Where one turn sends some rows of the set: a few examples, then the rows asked
Y: 4 -9 12 -3 -12 18 -10 21 -8 -7 2 -11 -5 14
M: 11 -9 9 5 -4 -2 -11 31 -18 -16 -4 1 -14 -26
G: 11 1 11 4 -20 -4 7 11 -3 -8 -8 -16 -2 -10
R: 3 -11 8 10 -13 4 -18 -7 6 -16 -7 15 -10 -4
F: 2 14 -3 0 -2 0 -10 16 -14 1 5 12 -27 -24
L: -7 11 16 5 -5 7 -17 36 2 0 -1 -5 -21 2
Q: 3 -1 11 -1 -8 -8 -10 18 -4 -5 -13 34 -18 2
H: 10 21 -8 -6 -9 -1 -13 18 1 -15 -12 -5 0 -13
K: 0 1 22 8 -8 2 -21 11 -5 12 4 21 -19 -8
V: 14 2 -3 -4 -6 -6 -17 7 -19 -18 12 14 -4 -19
T: -12 -3 17 4 2 12 -8 22 3 3 10 -4 -20 -1
S: 4 -17 27 4 -3 2 -7 16 -9 -9 -13 12 -4 7
E: 6 11 -2 7 -8 17 -24 17 7 -6 11 -5 -16 -10
A: 13 9 13 4 -18 7 -6 18 -4 -7 -7 -9 14 -6
P: 13 10 -5 -5 -10 1 -11 7 -20 -29 3 4 -19 -14
X: 5 8 14 -9 -21 -8 4 16 -9 -24 -9 5 2 10
Z: 2 2 11 1 -5 -9 9 14 -13 -29 -1 20 -19 -10
D: -3 15 2 1 -9 5 -12 25 -3 -9 20 11 -9 15
U: 0 1 13 -5 -4 15 -9 10 -7 -11 -9 32 -17 8
W: 6 20 17 -15 -8 6 5 15 -10 2 -15 -2 -12 -4

R moves to -> M
E moves to -> S
Now find these:
Y moves to -> K
A moves to -> T
V moves to -> G

Where one turn sends some rows of the set: a few examples, then the rows asked
gufu: -5 -20 2 -5 4 3 -3 -20 0 6 1 -12 4 7 -17 -10
suleb: 20 10 3 -5 -13 -5 -4 8 1 2 5 13 -10 13 -7 6
dag: 13 11 -13 -10 7 -5 11 -5 2 -13 -2 -12 0 7 -1 -10
tiket: 1 -14 10 4 1 -14 -18 -6 0 -2 3 7 -5 9 3 -15
Tomum: -9 6 21 1 -11 -11 -4 -7 -8 -21 16 1 7 2 6 8
Lat: -7 5 20 4 -13 -10 1 1 -8 -24 9 4 3 5 4 9
san: -7 6 10 -5 -9 1 3 6 0 -2 15 13 8 19 -9 19
vofop: -6 9 -11 -8 -11 13 8 15 7 7 12 -1 6 -4 -6 -9
Kop: -11 7 8 -2 -11 6 1 5 7 -1 11 16 10 14 -5 18
vin: -6 16 -15 -6 1 9 7 13 -7 3 14 0 13 -8 -4 -3
zave: 0 14 -15 -1 -1 6 11 8 -8 4 18 1 4 -5 -6 -14
Suk: 2 -5 11 4 -18 14 -12 -17 -8 -8 -13 -13 -3 -5 -1 -4
kupar: 5 2 -9 -13 16 -12 -10 -3 -2 -2 6 13 -8 9 -11 1
runiv: 2 -11 -1 0 10 4 9 -15 -3 15 -1 -5 6 -1 -17 -3
dosat: 5 -13 10 2 0 -12 -14 -14 1 8 5 7 -3 8 3 -16
Zem: -13 6 7 -8 -9 12 -18 -9 -14 -10 10 -13 0 -16 -8 10
Kekun: -17 -8 15 4 -4 4 -3 -4 -18 -5 -1 13 -3 2 8 -5
Gobu: -15 7 4 -10 -9 10 -15 -6 -18 -17 14 -15 9 -5 -8 9
navo: 3 5 3 9 -14 4 -13 -24 -8 -8 -14 -10 -4 -5 -2 12
Leli: 6 -1 -5 -13 13 -10 -14 -1 -13 2 7 13 -11 11 -9 -2
vinu: -1 -14 6 7 3 5 9 -23 -5 11 7 -6 3 0 -18 -5
pepo: 7 -5 11 2 -10 13 -11 -26 -2 0 -13 -13 0 3 1 -1
Suvol: -5 15 -14 6 -19 3 -18 4 12 -2 6 -3 13 8 6 3
Viki: 11 0 7 6 -8 -3 -11 -24 -7 -4 -14 -15 -1 -9 -1 4
zekim: -5 8 -4 -2 -20 7 -13 8 15 -9 13 -11 18 12 -4 2
kav: 4 3 -16 3 6 -17 8 -11 9 -12 -5 -9 2 6 -5 -6
laki: 13 2 -13 -11 7 -10 3 -4 3 -15 -1 -14 -5 4 -13 -12
bod: -14 -6 13 3 -2 4 -7 -10 -15 -7 -8 14 -7 -6 7 -3
merur: -3 -16 1 -7 9 -3 6 -17 7 5 4 -12 1 -2 -21 -4
tas: 3 11 -16 -12 -10 15 10 11 -3 5 7 -2 2 4 -9 -10
Zive: -2 13 -2 6 -21 3 -18 4 9 -3 5 -10 18 -1 9 4
fis: -10 8 3 1 -5 8 -20 -10 -14 -4 25 -9 11 -6 -10 11
vap: 20 17 2 -8 -13 -3 3 5 -3 3 10 13 -6 8 -3 3
sib: -7 13 -2 -4 -12 6 -19 1 9 -11 14 -13 20 10 6 3
Zedob: 12 7 -13 -1 4 -17 9 -1 12 -7 0 -12 10 4 -4 -5
gagor: -14 1 6 -1 1 10 -20 -13 -15 -1 14 -10 14 -10 -9 13

Zem moves to -> sib
suleb moves to -> Leli
vap moves to -> kupar
Now find these:
Suk moves to -> Gobu
gagor moves to -> Zive
navo moves to -> fis

